(in the rows, 128 means zero)
Each path below is one point turned by a fixed rotation once a step. After each direction that follows a path, write how fast that rotation turns it, in degrees each step (0 if it stays still).
Each turn is a multiple of 5 degrees from 10 to 175, or 0.
Each row of a path follows its step; steps can be skipped.
path 1
step 0: [130 125 127 121 135 132 128 132 119 133 130 130 120 125 116 121 121 129
 131 139 127 127 131 136 133 129 123 127 123 124 127 130 128 131 133 116
 127 129 128 131 127 117 127 125 125]
step 1: [127 128 133 124 138 129 140 123 124 127 134 126 122 126 135 123 130 122
 127 132 137 127 122 128 133 126 127 117 119 121 124 127 128 126 131 130
 121 138 121 123 123 126 127 125 127]
step 2: [124 117 122 126 130 126 134 127 134 139 136 128 119 123 122 127 131 127
 126 136 138 135 130 122 127 119 126 130 129 124 130 122 130 130 125 129
 134 129 121 130 127 122 135 124 125]
step 3: [125 123 124 124 125 129 129 124 130 142 125 125 125 132 132 131 128 136
 136 131 137 125 136 132 128 135 125 122 125 121 132 121 135 124 126 128
 120 134 123 128 122 123 120 124 133]
step 4: [138 112 134 123 129 132 136 131 125 134 126 124 128 130 121 126 124 129
 132 126 132 126 139 130 130 123 126 125 120 129 126 122 127 122 128 136
 124 127 130 129 121 128 139 132 126]
step 5: [126 129 134 126 135 135 134 123 132 134 133 135 124 130 133 125 120 125
 135 141 135 135 139 133 125 133 133 128 127 124 129 127 122 123 122 128
 123 121 127 124 130 131 129 134 125]
step 6: [133 124 134 122 131 124 125 127 119 134 120 130 125 117 127 127 123 125
 123 133 140 129 134 130 124 122 130 124 125 123 124 133 133 130 124 125
 124 123 121 136 129 121 125 135 126]
step 7: [128 125 131 132 136 120 129 135 128 131 135 131 116 138 129 128 132 131
 125 124 141 127 131 131 126 129 129 118 124 124 122 131 131 119 130 124
 119 123 123 124 132 126 131 128 123]
step 8: [131 117 128 124 133 135 124 131 122 136 133 135 117 125 127 127 129 127
 119 128 132 125 134 123 127 129 134 135 136 126 135 127 125 119 129 128
 125 133 123 121 125 118 128 130 128]
step 9: [130 123 127 126 131 126 137 128 134 133 120 129 119 127 132 123 118 141
 134 123 135 126 129 133 130 126 131 129 132 120 125 131 122 128 130 119
 124 137 124 122 125 125 128 134 129]
step 10: [136 123 127 116 128 127 125 133 132 132 128 126 113 125 118 122 122 122
 136 136 130 124 126 124 126 131 132 118 127 130 127 128 130 126 132 130
 127 132 124 124 124 132 130 136 125]
step 11: [120 127 124 127 128 129 133 117 131 140 128 131 122 129 122 119 122 115
 124 127 128 129 133 128 123 128 130 120 121 123 123 130 124 122 121 121
 122 133 128 121 126 125 128 128 128]
Speeds:
[127 130 127 130 128 127 125 128 130 127 126 125 131 125 128 128 128 129
 126 128 128 130 128 130 128 129 126 127 129 131 128 129 126 128 131 131
 128 127 128 126 129 129 129 126 130]
0
[128 128 125 128 131 128 125 128 129 129 131 128 125 130 128 130 127 127
 130 133 128 127 128 128 127 128 129 129 129 130 130 127 129 128 128 128
 130 127 131 127 132 129 130 127 126]
135
path 2
step 0: [127 128 122 122 129 118 131 129 136 136 136 123 128 122 126 126 136 131
 130 132 130 130 132 141 126 137 111 122 126 132 129 132 135 130 127 138
 124 122 130 137 121 131 131 130 122]
step 1: [120 120 130 134 120 125 133 117 141 130 118 132 139 124 126 129 142 127
 133 134 127 122 119 132 137 125 128 125 130 123 131 131 130 130 133 128
 125 124 137 128 123 127 132 134 124]
step 2: [119 125 132 134 125 132 125 133 132 124 136 135 135 135 129 125 125 124
 135 131 121 133 121 123 134 135 138 126 125 126 131 121 129 120 122 126
 128 129 131 129 127 125 145 126 114]
step 3: [129 124 121 129 126 135 123 132 123 126 129 128 130 132 119 130 126 116
 125 126 128 131 132 133 128 138 118 128 130 137 126 117 122 125 119 125
 119 118 132 141 121 134 134 129 128]
step 4: [138 131 124 123 126 113 137 124 127 131 125 130 134 128 125 134 131 122
 136 131 134 127 121 134 132 133 125 122 125 131 141 135 126 124 121 126
 123 125 128 138 126 132 132 132 140]
step 5: [120 129 122 120 123 122 142 125 144 127 126 137 132 123 128 128 130 119
 130 131 123 126 129 114 130 126 128 119 128 131 136 129 123 128 129 131
 134 129 125 134 129 120 133 127 120]
step 6: [121 130 116 133 129 130 122 116 128 125 130 139 132 135 127 126 134 133
 121 125 126 128 122 116 133 130 125 126 131 137 124 123 124 114 128 123
 124 129 128 130 121 131 129 122 116]
step 7: [130 128 127 131 126 126 126 129 115 118 132 128 126 124 117 130 128 124
 131 131 125 129 122 122 144 136 123 132 137 133 131 127 128 125 122 123
 128 125 122 128 133 144 134 131 134]
step 8: [134 130 121 119 126 120 130 133 128 120 130 125 127 132 129 117 138 124
 140 132 125 133 127 128 124 136 118 117 130 136 129 128 122 130 128 132
 135 129 120 133 135 125 131 137 137]
step 9: [130 131 124 130 118 129 143 117 137 128 126 136 137 132 131 119 139 137
 121 133 131 134 130 126 129 131 119 131 128 130 129 129 119 135 132 126
 127 130 127 134 133 128 126 123 126]
step 10: [129 130 123 132 131 127 133 124 134 129 138 136 132 134 129 127 130 132
 130 123 120 127 121 125 147 134 127 141 142 120 130 124 127 123 125 128
 127 130 125 124 130 124 124 130 120]
step 11: [127 124 120 135 128 123 127 131 114 116 129 132 118 131 120 123 131 121
 126 128 124 138 127 136 137 126 126 126 135 128 123 118 126 131 120 128
 134 127 126 127 125 119 131 136 124]
Speeds:
[129 127 128 127 132 127 129 130 126 127 126 126 126 127 127 130 130 128
 130 127 132 133 129 127 127 129 127 127 130 126 129 128 127 129 128 131
 128 127 126 130 126 130 129 129 129]
90
path 3
step 0: [132 127 127 119 131 122 126 124 133 127 133 128 135 136 132 129 126 118
 137 124 130 131 126 136 128 129 137 135 118 124 140 134 130 113 133 123
 130 132 127 133 138 128 127 126 126]
step 1: [129 128 139 127 124 138 132 128 133 123 126 130 126 137 129 123 133 135
 125 126 129 131 126 128 123 116 136 134 124 122 135 123 128 118 129 127
 129 138 121 137 121 134 132 116 130]
step 2: [128 130 140 128 125 130 128 123 123 123 139 133 128 125 138 127 128 128
 132 122 125 118 136 126 130 120 132 118 136 122 129 125 126 129 132 133
 135 124 122 132 115 133 118 124 136]
step 3: [135 118 127 134 132 132 125 124 125 120 140 130 135 131 130 127 130 130
 136 126 130 127 133 131 128 121 128 117 120 125 122 132 132 132 115 124
 134 115 135 133 129 132 128 133 130]
step 4: [130 134 118 132 133 132 130 129 134 133 135 128 125 124 122 122 145 141
 125 137 130 126 129 137 122 126 123 131 121 126 116 124 129 126 120 130
 127 122 131 125 120 132 127 129 128]
step 5: [124 130 120 127 119 123 131 131 122 137 145 125 129 124 128 138 130 128
 123 136 125 124 124 141 131 132 125 136 130 125 121 127 132 128 133 134
 127 129 120 127 133 127 118 134 132]
step 6: [129 122 126 122 122 132 125 126 121 121 129 123 129 130 127 136 123 136
 117 133 130 133 121 132 122 130 127 127 135 123 125 133 129 123 121 127
 121 132 123 133 146 123 138 134 135]
step 7: [121 135 125 116 127 128 130 135 125 126 116 128 120 115 129 129 131 132
 125 125 135 129 123 121 117 139 131 120 133 120 129 125 127 128 122 135
 127 129 126 132 123 126 135 129 138]
step 8: [123 122 135 131 124 131 126 141 125 128 125 125 119 119 122 132 122 118
 134 117 128 132 121 125 137 140 126 125 123 124 128 129 133 140 126 130
 136 126 127 126 126 129 123 133 132]
step 9: [133 129 131 131 140 135 120 128 144 124 123 130 122 133 117 128 120 132
 125 121 125 137 129 129 134 134 123 128 130 133 127 130 127 130 125 122
 130 128 129 116 131 127 127 140 131]
step 10: [124 143 116 125 131 123 131 128 142 127 121 132 134 134 126 132 126 122
 134 127 121 133 130 130 119 130 129 139 131 131 136 122 125 129 128 131
 130 131 133 124 126 129 119 136 129]
step 11: [119 129 136 133 112 127 129 129 122 120 122 126 137 134 125 128 125 123
 132 123 120 134 130 134 127 122 126 142 128 127 131 124 130 128 126 130
 127 137 133 123 134 127 123 120 121]
Speeds:
[129 130 128 127 128 129 129 129 124 127 128 129 130 132 129 126 129 128
 130 130 128 129 128 128 128 125 130 127 128 130 123 127 130 126 129 127
 129 125 127 127 127 130 126 128 128]
35
[130 127 127 126 126 128 128 127 127 129 127 131 130 127 126 126 128 129
 127 124 128 125 124 128 127 129 130 127 128 126 129 128 130 127 131 131
 127 129 127 127 131 128 130 126 127]
60
path 4
step 0: [129 132 130 128 131 122 126 126 120 130 124 131 132 123 133 125 134 131
 132 122 130 134 133 128 132 131 126 126 126 140 110 136 123 136 130 127
 128 127 128 128 136 135 127 134 130]
step 1: [136 128 122 121 130 124 119 130 124 124 127 122 129 136 127 124 131 124
 132 124 121 129 137 130 140 129 127 131 132 140 124 118 133 126 129 131
 130 133 125 123 123 131 127 134 135]
step 2: [125 126 132 126 126 125 122 125 131 137 132 124 136 129 124 121 123 139
 130 126 133 130 126 123 138 125 127 130 138 138 122 127 132 131 131 133
 121 131 129 128 140 122 130 134 132]
step 3: [130 138 133 115 132 118 130 130 126 127 124 124 127 124 123 121 126 134
 133 117 127 128 130 126 129 126 126 125 128 132 122 128 123 127 124 133
 128 139 126 123 133 134 118 126 130]
step 4: [131 136 131 131 129 124 119 130 131 129 131 122 130 124 132 125 131 132
 135 124 137 122 132 126 143 124 128 129 129 134 131 123 134 127 116 132
 137 125 128 121 125 127 129 129 135]
step 5: [125 126 137 124 127 126 122 129 130 133 121 126 136 130 128 118 133 137
 128 132 137 121 132 135 127 127 122 115 131 137 117 128 124 132 126 131
 126 127 128 130 129 130 124 129 132]
step 6: [142 131 130 123 135 131 116 123 126 124 126 127 126 126 128 123 123 138
 132 128 126 126 131 131 136 127 130 119 124 127 128 126 132 126 132 136
 131 135 120 123 125 131 117 132 131]
step 7: [136 135 130 130 129 126 127 131 132 132 135 132 141 123 136 131 130 136
 130 123 137 134 130 134 139 128 129 125 128 135 122 127 129 139 130 129
 132 127 123 129 133 123 128 131 129]
step 8: [130 129 128 117 137 127 134 131 126 120 120 126 128 128 130 115 126 126
 126 126 129 133 134 141 137 131 125 123 127 137 118 125 127 130 128 133
 126 129 128 124 129 133 130 132 132]
step 9: [131 126 120 129 129 129 122 124 123 127 132 122 131 128 130 126 125 136
 136 127 129 125 132 122 144 130 125 123 126 136 127 126 136 126 133 138
 128 128 121 123 137 132 135 125 131]
step 10: [119 133 133 119 126 124 127 131 126 129 134 132 131 132 128 124 130 132
 123 117 133 132 132 125 131 131 123 122 135 139 121 125 124 133 133 135
 133 133 120 131 134 125 122 125 133]
step 11: [127 137 130 131 131 123 119 129 125 123 121 128 119 125 130 118 121 130
 127 123 126 128 130 126 137 125 134 130 129 133 120 126 130 130 126 135
 134 126 129 115 131 133 123 132 137]
Speeds:
[125 128 130 129 126 127 128 126 126 127 127 127 128 124 129 125 126 129
 128 129 126 127 125 131 127 130 128 127 127 128 129 129 128 127 129 127
 124 127 129 126 130 131 127 130 126]
125
[129 129 128 127 129 130 131 127 128 127 129 127 129 127 130 129 127 129
 125 131 130 129 127 132 129 128 130 125 125 128 128 129 130 128 129 128
 130 127 125 130 127 129 129 126 127]
35
[126 122 129 126 128 129 125 129 126 129 126 126 129 130 128 127 131 127
 128 130 127 125 130 129 131 128 127 128 127 128 128 128 130 128 129 127
 127 129 129 129 127 128 131 126 129]
95
path 5
step 0: [131 138 127 117 123 138 119 121 127 134 127 134 130 124 132 133 125 132
 125 124 134 132 131 123 136 125 130 126 138 126 127 127 124 127 142 125
 127 130 135 125 128 125 132 141 133]
step 1: [126 119 124 124 138 129 129 130 117 136 129 134 126 131 128 122 122 131
 140 126 122 123 127 124 124 134 135 139 124 127 126 127 124 125 118 125
 129 128 133 125 115 130 129 132 136]
step 2: [135 131 122 125 123 126 135 123 123 132 134 135 134 129 125 120 124 122
 112 120 126 123 133 130 132 128 132 125 126 118 134 127 133 125 141 124
 135 128 124 135 126 125 124 132 128]
step 3: [131 122 122 124 125 134 127 133 129 126 134 131 130 132 137 129 130 124
 137 129 132 122 124 131 126 125 130 125 124 134 122 133 115 122 132 129
 119 120 123 130 114 142 130 130 126]
step 4: [121 130 133 126 123 129 130 127 112 134 122 128 131 139 126 126 124 131
 126 121 135 126 127 131 134 132 124 119 138 125 128 134 128 128 132 116
 134 123 136 126 132 131 118 134 132]
step 5: [129 127 131 122 126 128 130 131 131 130 127 129 119 120 145 125 121 133
 141 125 127 124 138 131 130 123 124 138 125 121 127 130 125 127 133 128
 133 127 120 126 118 127 129 136 134]
step 6: [131 134 123 126 127 125 121 131 119 136 133 139 128 124 123 130 127 131
 123 124 131 133 134 123 123 134 140 117 128 136 129 128 133 124 136 123
 132 131 133 122 117 130 120 131 134]
step 7: [126 136 116 121 129 139 141 126 125 132 129 132 135 133 131 125 124 122
 142 126 119 120 122 126 134 132 126 129 125 124 127 125 121 129 133 134
 131 125 127 130 121 127 131 124 134]
step 8: [131 124 132 125 120 126 124 121 113 131 136 129 139 128 128 122 122 125
 127 129 135 125 138 123 128 128 135 123 130 119 120 133 131 128 127 122
 127 127 125 129 125 137 127 136 116]
step 9: [122 122 118 119 124 131 126 129 123 130 125 135 118 132 134 130 135 122
 128 117 131 119 130 135 138 123 126 133 128 136 134 132 119 133 131 126
 129 122 127 123 123 127 131 135 132]
step 10: [130 125 138 124 130 129 128 129 123 136 125 130 125 127 130 109 127 140
 130 124 130 130 123 129 128 136 137 122 127 124 119 124 126 123 139 127
 129 122 128 125 124 130 117 131 129]
step 11: [127 133 128 120 130 130 127 127 127 125 129 132 133 129 133 134 128 123
 133 121 129 116 129 125 127 127 124 134 130 129 128 141 133 124 140 129
 134 141 125 135 116 129 124 130 139]
Speeds:
[127 130 127 131 129 130 129 130 126 126 128 129 128 129 126 128 127 130
 129 129 131 130 123 130 131 130 131 131 128 130 128 128 127 129 129 127
 127 127 129 126 128 127 129 128 128]
120
path 6
step 0: [131 134 121 126 124 132 132 131 119 126 125 127 125 136 129 134 124 129
 139 118 126 125 123 131 127 143 129 123 137 120 130 120 120 121 125 135
 136 122 128 123 123 133 128 135 128]
step 1: [130 122 129 131 131 130 131 128 121 122 130 122 122 129 129 137 123 136
 123 130 128 123 136 120 131 124 118 119 126 117 138 127 126 128 119 127
 129 130 126 126 127 138 124 129 144]
step 2: [127 128 120 131 123 133 128 125 120 132 120 124 122 123 126 126 128 126
 136 122 128 113 118 125 134 133 133 113 134 122 124 138 125 119 125 125
 124 129 123 130 130 126 121 127 132]
step 3: [133 127 126 140 124 123 133 121 120 116 123 130 124 135 129 135 128 134
 129 130 131 127 135 133 134 133 126 119 121 126 136 131 127 115 130 126
 140 125 122 126 123 131 135 130 127]
step 4: [125 131 128 128 122 123 130 124 114 137 116 121 120 133 130 134 125 120
 128 131 125 123 132 118 129 133 119 124 130 114 125 127 129 130 127 131
 126 125 124 132 133 124 128 139 134]
step 5: [128 125 134 133 121 129 125 130 122 122 118 123 127 135 121 129 123 129
 119 119 135 118 125 119 127 131 123 116 116 129 123 135 126 119 122 123
 126 126 131 123 118 130 130 122 128]
step 6: [133 136 127 127 129 124 130 135 115 130 121 127 122 132 137 130 124 122
 133 121 125 135 130 133 131 140 126 120 132 118 129 133 133 122 121 122
 133 138 123 132 120 126 133 129 127]
step 7: [125 131 128 122 112 133 132 123 120 134 126 128 126 133 131 139 128 137
 128 126 138 126 140 116 132 131 121 124 122 129 134 130 120 128 122 125
 123 134 128 124 125 133 132 133 130]
step 8: [135 132 124 135 128 127 121 131 121 139 121 130 127 134 122 130 124 128
 129 117 126 119 120 126 138 137 122 118 129 128 134 132 132 138 114 127
 132 126 125 127 128 124 125 126 129]
step 9: [131 130 122 123 125 124 134 127 121 115 123 125 129 141 128 130 125 139
 135 122 133 124 133 124 123 132 133 116 134 125 137 124 127 128 127 127
 128 128 127 128 110 127 130 133 130]
step 10: [132 137 132 123 130 123 127 128 124 138 129 119 124 124 127 135 134 130
 128 133 130 123 136 124 133 134 122 114 132 116 138 127 122 124 117 125
 131 127 128 123 134 124 127 126 140]
step 11: [131 121 124 130 120 131 125 123 125 126 115 130 123 138 127 130 123 129
 134 123 133 116 124 125 135 128 131 118 132 131 130 130 118 118 121 137
 131 134 138 132 126 128 124 124 133]
Speeds:
[128 129 131 127 125 130 127 129 129 129 128 126 126 126 125 130 132 129
 127 129 128 125 126 129 128 131 129 128 128 129 128 130 127 129 129 126
 124 127 130 128 129 128 129 128 128]
130
